Each row has a name. After each piece below comes the name of the row it's from, unless a question asks for something else. Each question is about the rows just above it. Places in a row count from 0.

q835: [112 143 143 143 131]
q245: [163 112  85 132 133]
q611: [163 112  85 198 198]
q620: [107 130  85  77 130]
q116: [163 112  85 132 110]
Which value appears more than once in q611? => [198]
The rest of the row after [107 130]: => [ 85  77 130]
Repeated in q835: => [143]
The value that q620 holds more than once: => [130]

q221: [130 130 138 133 148 152 130 133 112 118 136 141 154 122 131 133 120 115
 180 150 158 117 121 151 128 184  98 146 115 186 141 102 129 137 144 130
  99 120 167 128 133 118 126 125 167 111 147 186 133 156 133 127 152 128]
q486: [142 136  75 146 153 141 103 153 173 160 149  64 138 164  92 124 155 121
  88 149 103 126 113  83 121  78 156  99 125  98 146 167 134  83 106  82
 149 158 108 133 124 159 148 117 131 158 149 119 111  95 104 128 124 143]
q476: [130 134 162 117  91  95 160 113 141 137 118 170  84 128 165 131 127 172
  75  96 100 156 169 127 141  78 176 133 171  66 103 159 131 149 131 169
 179 134  82 145 124 128 125 156  75 150  96  52 148 118 146 138  97 127]
q974: [138 142 101 122 115 105 114 116 129 134 104  79 109 127 110 129 123 125
  98 103 110 136 117 107 123  93 150 108 124  89 114 144 137 115 118 107
 145 118 108 142 128 168 126 117 114 142 120 104 114  97 124 134 121 132]
q955: [130 130 138 133 148 152 130 133 112 118 136 141 154 122 131 144 120 115
 180 150 158 117 121 151 128 184 143 146 115 186 141 102 129 137 144 130
  99 120 167 128 133 118 126 125 167 111 147 186 133 156 133 127 152 128]
find: [130 134 162 117  91  95 160 113 141 137 118 170  84 128 165 131 127 172
  75  96 100 156 169 127 141  78 176 133 171  66 103 159 131 149 131 169
 179 134  82 145 124 128 125 156  75 150  96  52 148 118 146 138  97 127] => q476
key -> tag
[170] -> q201
[169] -> q327
[120] -> q694
[122] -> q209
[141] -> q20
[121] -> q528
Join q955 by its entry at place 22: => q528
The rest of the row after [ 89 114 144 137 115]: => [118 107 145 118 108 142 128 168 126 117 114 142 120 104 114  97 124 134
 121 132]

q350: [ 71 112 100 105]
q332: [192  80 113  52]
q975: [ 82  80 112 139]
q586: [ 79 148 114  52]
[148] is at row and place => q586, 1
Go on from [ 80 113] to the end of its row. => [52]
tags:
[71] -> q601
[79] -> q547
[81] -> q778
[83] -> q904
[72] -> q511
[82] -> q516
[80] -> q370
Look up the entry of q975 at place 0 in the table: => q516
find: [192  80 113  52] => q332
Row and place of [114] in the named rows: => q586, 2
After [ 82  80 112], its row goes on with => [139]

q775: [ 54 158 106 150  72 166]
q820: [113 157 106  97 113 113]
q77: [108 115 143  97 145 113]
q745: [157 157 135  97 157 157]
Repeated in q745: => [157]
Table of tags by key:
[146] -> q30
[72] -> q765
[145] -> q174
[54] -> q640
[55] -> q484
[71] -> q752
The tag of q775, keyed by place 4: => q765
After [115 143  97], its row goes on with => [145 113]
After [108 115 143  97], its row goes on with => [145 113]
The rest of the row after [157 106]: => [ 97 113 113]
Which value appears more than once in q820? => [113]

q507: [107 115 107 119 111 116 127 119 103 127 116 121 119 117 120 129 196 139
 180 168 159 195 188 116 187 184  96 127 171 198 213 182 194]
q877: [202 163 188 130 218 169 139 177 175 132 172 191 168 134 181  78 213 205
 195 126 116 192 182 136  89 119 117 194 129  95  96 182 193]
q518: [202 163 188 130 218 169 139 177 175 132 172 191 168 134 181  78 213 205
 195 126 116 192 182 136 211 131 188 190 130 212 181 192 199]
The value that q877 holds more than once: => [182]
find: [202 163 188 130 218 169 139 177 175 132 172 191 168 134 181  78 213 205
 195 126 116 192 182 136 211 131 188 190 130 212 181 192 199] => q518
Every place of [218] in q877: => 4
[103] is at row and place => q507, 8
key -> tag
[193] -> q139
[132] -> q902
[191] -> q791
[127] -> q889
Look up the entry of q877 at place 9 in the table: => q902
Row and place of [171] in the named rows: => q507, 28
The rest of the row after [180 168]: => [159 195 188 116 187 184  96 127 171 198 213 182 194]

q58: [126 150 143 133 140 137 141 118 153 137 150 131 151]
q671: [188 168 165 179 189 143 167 115 106 110 133 111  72]
q256: [126 150 143 133 141 137 141 118 153 137 150 131 215]
tags:
[153] -> q553
[107] -> q355
[72] -> q604
[106] -> q755
The tag of q671, keyed by place 8: => q755
After [141 137], its row goes on with => [141 118 153 137 150 131 215]
[126 150 143 133 141 137 141 118 153 137 150 131 215] is in which row? => q256

q85: [144 178 140 178 118  81 178  98 127 111 140 140]
q161: [ 83 149 149 143 117  85 159 141 117 121  90 151]
q875: [144 178 176  71 118  81 141 141 117 121  89 121]
q241: [131  46 146 212 108  56 150 117 109  80 133 121]
After [ 98 127 111 140], its row goes on with => [140]
After [159 141 117 121  90], its row goes on with => [151]
Table of tags by key:
[82] -> q743
[56] -> q636
[81] -> q432
[121] -> q862
[118] -> q126
[80] -> q556
Look up the entry of q875 at place 5 in the table: => q432
Places of [140] in row q85: => 2 10 11

q392: [110 135 133 135 129  42 117 127]
q82: [110 135 134 123 129 135 133 135]
q722: [104 134  86 147 117 128 128 121]
tags:
[134] -> q180
[42] -> q347
[129] -> q315
[135] -> q262
[43] -> q222
Look up the entry of q82 at place 5 in the table: => q262
find: [110 135 134 123 129 135 133 135] => q82
The rest of the row after [110 135 133]: => [135 129  42 117 127]
Go on from [129  42] to the end of its row. => [117 127]
The value that q392 holds more than once: => [135]
find: [104 134  86 147 117 128 128 121] => q722
The value that q82 holds more than once: => [135]

q228: [141 120 124 126 123 125 135 152 124 116 148 123 113 141 128 125 136 129
 132 116 134 133 124 134 150 135 120]
q662: [130 145 140 125 123 120 128 135 124 132 101 138 129 127 117 110 112 133
 128 128 118 133 120 134 140 136 130]
q162: [141 119 130 151 133  56 135 153 119 224 163 120  83 145 103 152 113 131
 125 129 129 146 154 116 129 102  96]
q700: [107 133 109 134 137 117 124 118 134 147 120 133 129 108 156 116 134 134
 132 116 133 110 123 131 113  99 144]
q782: [130  93  96 129  86 117 104 170  88 179 117 108 126 175 118 119 178 106
 172  96 152  68  99  95 118 170 105]
[101] is at row and place => q662, 10
The rest of the row after [135 153]: => [119 224 163 120  83 145 103 152 113 131 125 129 129 146 154 116 129 102
  96]
At which places does q700 hold [133]? => 1 11 20
Table of tags by key:
[134] -> q380
[116] -> q336
[93] -> q46
[95] -> q989
[94] -> q101
[108] -> q530
Look up the entry of q782 at place 23 in the table: => q989
Go on from [132 116 133] to the end of its row. => [110 123 131 113  99 144]
Go on from [124 132] to the end of its row. => [101 138 129 127 117 110 112 133 128 128 118 133 120 134 140 136 130]

q73: [133 124 124  84 131 205 140 118 156 154 118]
q531: [200 137 183  94 159  73 203 140 166 132 133]
q600: [142 123 132  85 130 189 142 127 157 150 132]
q170: [ 84 132  87 114 150 143 152 135 156 150 167]
q214: [129 143 114  87 100 105 176 103 183 180  72]
q999: [ 62  93 117  93 159 145 117 133 117 117 117]
q465: [142 121 137  88 126 202 139 119 149 141 126]
Repeated in q170: => [150]
At which places does q999 hold [117]? => 2 6 8 9 10
key -> tag
[84] -> q623
[200] -> q720
[167] -> q314
[62] -> q387
[114] -> q520
Look up the entry of q170 at place 0 in the table: => q623
Go on from [ 93 159] to the end of its row. => [145 117 133 117 117 117]
Repeated in q465: => [126]

q145: [168 122  59 101 137]
q454: [168 122  59 124 170]
q645: [168 122  59 123 123]
[168 122  59 124 170] is in which row? => q454
Table of tags by key:
[122] -> q806
[124] -> q383
[125] -> q353
[123] -> q26
Join q645 by its entry at place 3: => q26
Repeated in q645: => [123]
At which places does q454 hold [122]? => 1
After [168 122  59 123], its row goes on with => [123]

q197: [163 183 131 131 131]
q702: [163  63 102 130 205]
q119: [163  63 102 131 182]
Places of [131] in row q197: => 2 3 4
[183] is at row and place => q197, 1
Where in the named rows is [182]? => q119, 4

q185: [ 99 123 103  98  99 111]
q53: [137 123 103 109 142 136]
q259: [137 123 104  98 172 148]
Every place of [98] in q259: => 3
Where in the named rows is [104]? => q259, 2
[136] is at row and place => q53, 5
[148] is at row and place => q259, 5

q99: [177 160 122 144 112  84 129 129 210 195 146 117 155 112  90 200 154 133
 141 155 108 154 100]
q629: [117 115 175 131 144 125 121 115 141 118 143  98 131 146 108 106 186 107
 120 122  98  55 195]
q963: [143 101  83  84 123 109 109 121  59  42  85 133 147  42 129 160 100  61
 146  42  98 144  42]
find: [143 101  83  84 123 109 109 121  59  42  85 133 147  42 129 160 100  61
 146  42  98 144  42] => q963
Where in the named rows is [120]? => q629, 18
The rest of the row after [ 85 133]: => [147  42 129 160 100  61 146  42  98 144  42]

q843: [118 105 118 151 118 118 151]
q816: [118 147 147 147 117 147 142]
q375: [ 53 216 134 150  99 159 155]
q480: [110 112 172 128 130 109 110]
The rest of the row after [151 118]: => [118 151]
[117] is at row and place => q816, 4
Which value appears more than once in q816? => [147]
Repeated in q480: => [110]
find: [ 53 216 134 150  99 159 155] => q375

q927: [141 148 158 147]
q985: [160 160 191 159]
q147: [149 132  82  82]
Table of tags by key:
[82] -> q326
[147] -> q548
[159] -> q931
Look up the entry of q985 at place 3 in the table: => q931
Repeated in q985: => [160]
[158] is at row and place => q927, 2
Every place of [82] in q147: => 2 3
At which places does q147 hold [149]? => 0
The row with [141 148 158 147] is => q927
At which places does q985 hold [160]? => 0 1

q761: [126  97 101  98 131 119 163]
q294: [132 116 169 118 147 118 118]
q442: [116 116 168 114  61 105 130]
q408: [144 131 108 154 118 136 126]
q255: [180 169 133 172 216 169 131]
q634: [141 138 107 137 143 140 142]
q953: [125 135 120 140 148 118 113]
Table of tags by key:
[118] -> q895
[119] -> q389
[120] -> q619
[168] -> q737
[104] -> q659
[172] -> q868
[169] -> q988
[105] -> q573
[117] -> q771
[136] -> q741
Look up the entry of q255 at place 5 in the table: => q988
[137] is at row and place => q634, 3
After [116 168], its row goes on with => [114  61 105 130]

q159: [149 112 134 121 100 129 124 118 126 125 114 108  97 136 153 155 146 123
 108 129 150 143 125  87 146 133 113 140  81 116 126 136 112 178 136 151
 151 119 125 144 162 125]
q160: [149 112 134 121 100 129 124 118 126 125 114 108  97 136 153 155 146 123
 108 142 150 143 125  87 146 133 113  54 138 164 152 111 143 128 117 133
 167 117 106 141 131 138]
q878: [157  78  93  96 148 143 143 155  80 160 125 164 139 141 132 102 112 128
 187 148 137 133 132 114 131 125 152 144 135 135 122 119  93 156 150 175
 157 118 121 125 103 155]
q990: [157  78  93  96 148 143 143 155  80 160 125 164 139 141 132 102 112 128
 187 148 137 133 132 114 131 125 152 144 135 106  71 163  93 155  87 139
 153  71 129 141 117 168]
[149 112 134 121 100 129 124 118 126 125 114 108  97 136 153 155 146 123
 108 129 150 143 125  87 146 133 113 140  81 116 126 136 112 178 136 151
 151 119 125 144 162 125] is in which row? => q159
The rest of the row after [ 93 155]: => [ 87 139 153  71 129 141 117 168]
The rest of the row after [135 135]: => [122 119  93 156 150 175 157 118 121 125 103 155]

q266: [106 143  96 133 132 152]
q751: [108 144 124 130 129 126]
q563: [104 104 167 104 135  93]
q223: [118 133 118 118 127 128]
q426: [181  90 202 139 116  79]
Go on from [181  90 202 139] to the end of its row. => [116  79]
Which value appears more than once in q563? => [104]

